Turns in one plane each, and the order they were made in; the first pair answered
X (before |-> after):
[  6   2  17  11   8   1 -11  -8   5   2   0  -4  -3  -1   0   3 -14  -4
  -8  -6  -9  -4   8 -11   4  -1   3   6  -1   4   5  -8  -8  -1  -3   1] |-> [ 14  -1  16  10  12   0  -7  -9  12  -1  -5  -2  -2   0  -4   1  -5  -6
  -3   1 -14  -6   3  -5   0   3   3   5   0   0  -3  -6 -11  -3  -1  -5]
[-15  -8  -8 -11 -16   1  12   0 -10  -5  -1  16  14  -5  29   9   3  -1
   2  -4  13  -8  -4  20  16  -1   5  -5   3   0  33  -3   8   1  13   5] |-> [-12   1  -1  -4 -16   5 -12   4  -8  -5   4   8  11  -8  33   8  -7   3
  -2 -15   9  -1  11   6  20 -13   2  -5  -1   1  34 -11   5   3  10   1]
[  5  -9   6   4   4   9  -3   5   9   5   5   2  -6  -3 -11   2   1   4
 -10  -4  -7  -9 -10   7  -5   0  15   7  -9  -3  -4   6 -10  -5  -3   0] |-> [  1 -12   3   2   3   7   5   5   6   5   4   4  -5   0 -10   3   1   3
  -9  -2  -4 -11 -14  10  -3   3  16   8  -7  -2  -1   7 -10  -4  -2   3]
E (before |-> after):
[-16  11  11   7  -9   8 -25   2 -11   1   9  -9   2  -8  17   3 -17   1
  -2 -20  10  11  25 -23   4 -20  -8 -10  -6  12  10 -11   5   6  -5   0] |-> [ 26   5  -8  -7 -13  18 -17  19   8  -5   3  -5   5 -11  -6   8  11  11
   6   0   1  -2  22   8   7 -28  -8  -9 -15 -19   0   2  14  -7   4   7]
[ -5   1  14   7  -6  12   4   0  -3 -16   2  -2  -1  -5   3 -10   0   5
   5  -6 -13   3 -12  12 -10   6  -4  -1   7  10  -3   5   4  -2  20 -18] |-> [-11   4  15   6 -10  14  -2   3  -9 -15   6  -4  -2  -7   9  -7  -7   8
   3 -10  -9   7  -6   8  -4   0  -6  -2   4  13   6   1   8   0  17 -12]
[  0   1  12  13  15   5 -30  -1  -3  14   3   3  -6  12  -2   1 -17  -5
 -19  -5   1   5  11 -12  -1  -3  11   9  10   6  -3  -9 -23  -3  11   4] |-> [ 12   2   3   5   7  12 -34  10  -2  14   6   1  -5   8  -4   7 -14   4
 -19  -1   2   3  17  -4   9 -16  10   9   1  -6   4  -7 -13  -7  11  14]
V (before |-> after):
[-26  -9  -8  -5 -11 -12  28  -4 -23   3   3  32   8   8   0  -1  -2   3
   5   0   6  24  -2   2  -2  23   5  20   6  15  19  -4   5  -9  -1  -4] |-> [-22  -1  -9  -7 -20  -1  10   6 -24   2  11  25   7   1   4   4  -8  13
   2  -7   9  29  13  -2   9   3  -1  16  -2  11  30  -8  17 -10  -5   3]
[  5   7  24 -12 -18   2  -8 -12  11  -7   6  -5  -5  -3   6  -7  16   3
  17  19  11   6  -7 -11   1   5 -15  -8 -14  -6  -1   9   6  10 -21 -16] |-> [  9   7  25 -10 -16   4 -14 -10  13  -5   7  -7  -5  -3   4  -7  14   3
  15  17   8   7  -4 -13   2   2 -15  -6 -15  -8  -2   8   4  10 -20 -16]
[ -1   8  23  -8   0   1  -2  13   6   5  -5 -14  -8   1  13  -7   2  -4
   2   0  -1  -7   1  -2   5   7 -19   0  -4  -5   6  -3   8   6   4 -12] |-> [  0   8  24  -7   2   0  -3  13   8   4  -5 -14  -8   3  11  -8   3  -5
   1  -1  -3  -7   1  -3   3   9 -17   1  -4  -4   4  -3   4   7   5 -13]
[-12   5   1   3  -6  -5  -2  -3  -9   2   5  -4  -3   0  11   2 -13  -1
  -1  -3   4   2   5 -13   6  -8  -4   2  -4   3   9  -7   3   2  -3   0] |-> [ -7   6   4   9   0  -4  -9  -2  -5   3   5  -6  -5  -1   6   1 -14  -2
  -3  -4  -2   2   7 -16   4  -8  -1   4  -4   2   3  -9  -4   2  -3  -2]
Pairs:
Between the rows of a pair lie two turns.
[ -4  -6   6  -5  15  -9   3   3 -14  -5  12   4  -4  13   6  -1  -6   3
  -2  -4  -1   0   3  -3  -4   1  -5  -2  -2  12  -5  -2   0   6  -5   1] |-> [  8  -5   2  -6  13  -4  -6  11 -10  -3  14   3  -4  11   2   3  -5   8
  -5  -3  -4  -1  11  -1   0  -8  -4  -1  -8   4  -4  -3   2   4  -4   6] -> E then V
[-20  -5  11   7   3 -12  13 -11  -3   1  -6  -2  -2   3   6  -4  -5  -5
   2  -2   3   1  -5 -10  -8  15  -4  -6  14   9  -3  -6   1   3  -8   5] |-> [-13   2  16  13   7  -7  -6  -9   3   0  -6  -7  -4  -2   5  -7  -8  -2
  -1  -9  -3   5   3 -17  -8   7  -7  -7  10   6  -7 -12  -3   2  -9  -2] -> X then X
[  4   7  -5  -4  -3   7 -27   7   2   6  -8   1  -5  -6  10  -5   1  -3
  -4   2  -8 -11  -5   1  13 -22 -10  -5 -11  -9   8  -2   7  -1  -8   9] |-> [  6   5   4   7  13   0 -27  -2   7   9 -14   3  -7  -2   5 -11   1 -12
  -5   2 -17 -11 -12  -1   3  -7  -2   1  -5  -6  -6  -3 -11   0  -4  -3] -> V then E
[-13  17   8   3  -1  -6  -4 -15   9 -22  -4 -10   3 -11  10  -6  -2   2
   2  -2   5   1   8  -8  -8  -2 -11 -16  14  11  -9  -6  11  -4  -7 -15] |-> [ -4  16   7   2   1  -6  -3 -15  15 -25  -7  -9   2 -10   5  -7   5   1
   5   2   1  -1   4  -4 -11   0 -10 -16  15   6 -16  -4   8  -5  -5 -18] -> V then X
[ -4  11   0   0  22   4 -32 -19   2  -1   5 -11   7 -11 -15   0  16 -13
  -7  -7  -6  16  11 -16  10 -10   9   8   4   2   7  -4  -3   2  -5 -20] |-> [  0  -3 -10 -10  24  -4   0 -21   5  -3  -3  -1  11  -6 -23  -1  33 -18
   1  10  -3   6  -8   4   2   8  13  10  11  -3   0   9  -1  -3   0 -19] -> X then X
[ -7  -9  -1  13  -2   3  -9  -2 -19  17   9   7   0  19   4  17 -28  -2
 -23 -14 -13   2  13   3  15  -5   6   3 -22  -6   9 -14 -10   7  -6  13] |-> [-10 -17   2  16   8  -8   8 -13 -18  19   2  14   1  27   0  11 -22 -12
 -21  -7 -16  -3  -3   8   4  14  12   7 -14  -2  -2  -8 -20   8  -1   5] -> V then V
[  3  -3  -5   7   9  -5   0  -5  -3   3  -3  15   3   4 -11 -10   6   4
   9   4   1  -5  -2   0  -6   0   2   0  -3  -1 -15   5  -7  -9   5 -12] |-> [ -7  -3 -12  -3  -5  -4   5  -1 -11   0   1  12   6   1  -4  -6   6  10
  12   1  13  -3   1   3   0  -6  -5  -7  -4   2  -3   6   9  -9   1  -5] -> V then V
[ 1 -6 -5 -4 -5  3  0  7 -6  2  3 -2 -2  1 -3 10 -3  7 -2  4  3  3  8 -1
  4 -4 -1  5 -4 -3 13  2 11 -6  4 11] |-> [ -5 -10   4   2  10  -7   7  -6  -2   1  -2  -1  -2   6  -4   1  -1  -3
   0   5  -2   2  -2  -3 -12  16   2   8   6   4  -1   2  -5  -2   6  -4] -> E then E
[ 21 -12  -6 -24  10  -2  21  12   4   9 -15  16   5  12  -7  -6  17   5
  12  14  -4  -9 -22  36  -7   4   8  14  -3 -16   3  15  -1 -10   5   3] |-> [ -9 -16  -2 -21   7 -11  32   3 -15  18 -11  21   3  18   8  -3   2  -3
   6   9   8  -4 -28  28  -5  11  10  15   3   2  17  11   0  -3   2   9] -> X then E
[ 27   2   5  -3  -4   1 -19   4  -7   1  -8 -22  15  -5  -2  10  12  16
 -20 -28   0  -9   2  -8  11 -14  -6   6  -2 -16  -5  -8  -8   9 -10  -6] |-> [ 24  -7   7  -3   5 -11   6  -6  -3  -2 -16 -15  16   1  -9   3  24   5
 -11 -17   0 -16 -17   1  -5  10  -3   8   9 -12 -19   1 -16  10  -5 -16] -> E then V
[-24  -2   1  -2  -9  -3  14 -10 -13   0   1   2   1   0  10  -2  -6  -4
   3   2  11   4  -7  -4  -3   6  -2   0   6  15  11   1   5   5  -5   2] |-> [ 10  -1 -12 -11 -16  11   3   9  -1  -3   1   0   2  -6  -3   4   9   8
   6   9   4  -1   0  10   7 -13  -5   0  -8  -9  10   5  14  -4  -2   9] -> V then E
[ 17   3   5  -5   2   1   4   0  16   3   8 -10   5  -1  -1 -13  10  -9
   2   8   6 -10  -9   0 -10   8  -2   5  -3   2 -10   3  13  11  -2 -14] |-> [ 11   5   2  -8  -8   4   5   2  12   2  11 -11   6  -5   3 -11  10  -3
   4   6  12  -9  -6   2  -4   1  -7   1  -5   3  -2   3  24  12  -4  -9] -> V then V
[-5 -5 -9 -6 -6 -6 15  0 -5 10 -2  5  2  1  1  2  0 -1 -6  5  5 -6 -2  9
 12 -1  6  6  7 -1 13 -1  6 -6  3 12] |-> [ 10  -3 -10  -6  -4  -2   6   4   2   8  -4   4   1   0  -6   2   7   2
  -3   6  -2  -7   0  12  12  -6   6   7   3 -10   7   0   4  -8   5  10] -> X then E
[ 10  11   0  -1   0   1 -17   3   3   0   1   2  -4  -8  -8  -3  -3  -4
   1   1  -1  -8   3   3   5   3  12   5  -9  -8  -1  -4 -11  -3   1   6] |-> [  0  11   7   4   3  -2 -16  -2   1   2   1   1  -4  -5  -3  -5  -9  -8
  -1  -3   1  -6   3  -4   3   6  11   5  -4   0   0  -6 -15   0   0   2] -> E then E
[ -2   0  -4   0  -9  -1  19   1  -1 -11  -5   1   5  -9   3  -2   8  11
  15   7   7  -4 -11   2   0  -1  -8 -13   7   0   3   5  17  -1  -1   5] |-> [ 12   2  -1   3  -2   0  11   1   9 -14  -9   0   4  -9  -5  -6  13  11
  15   8  -2  -5  -9   3  -4   0  -6 -11   7  -6  -9   5   9  -4   1  -3] -> V then E
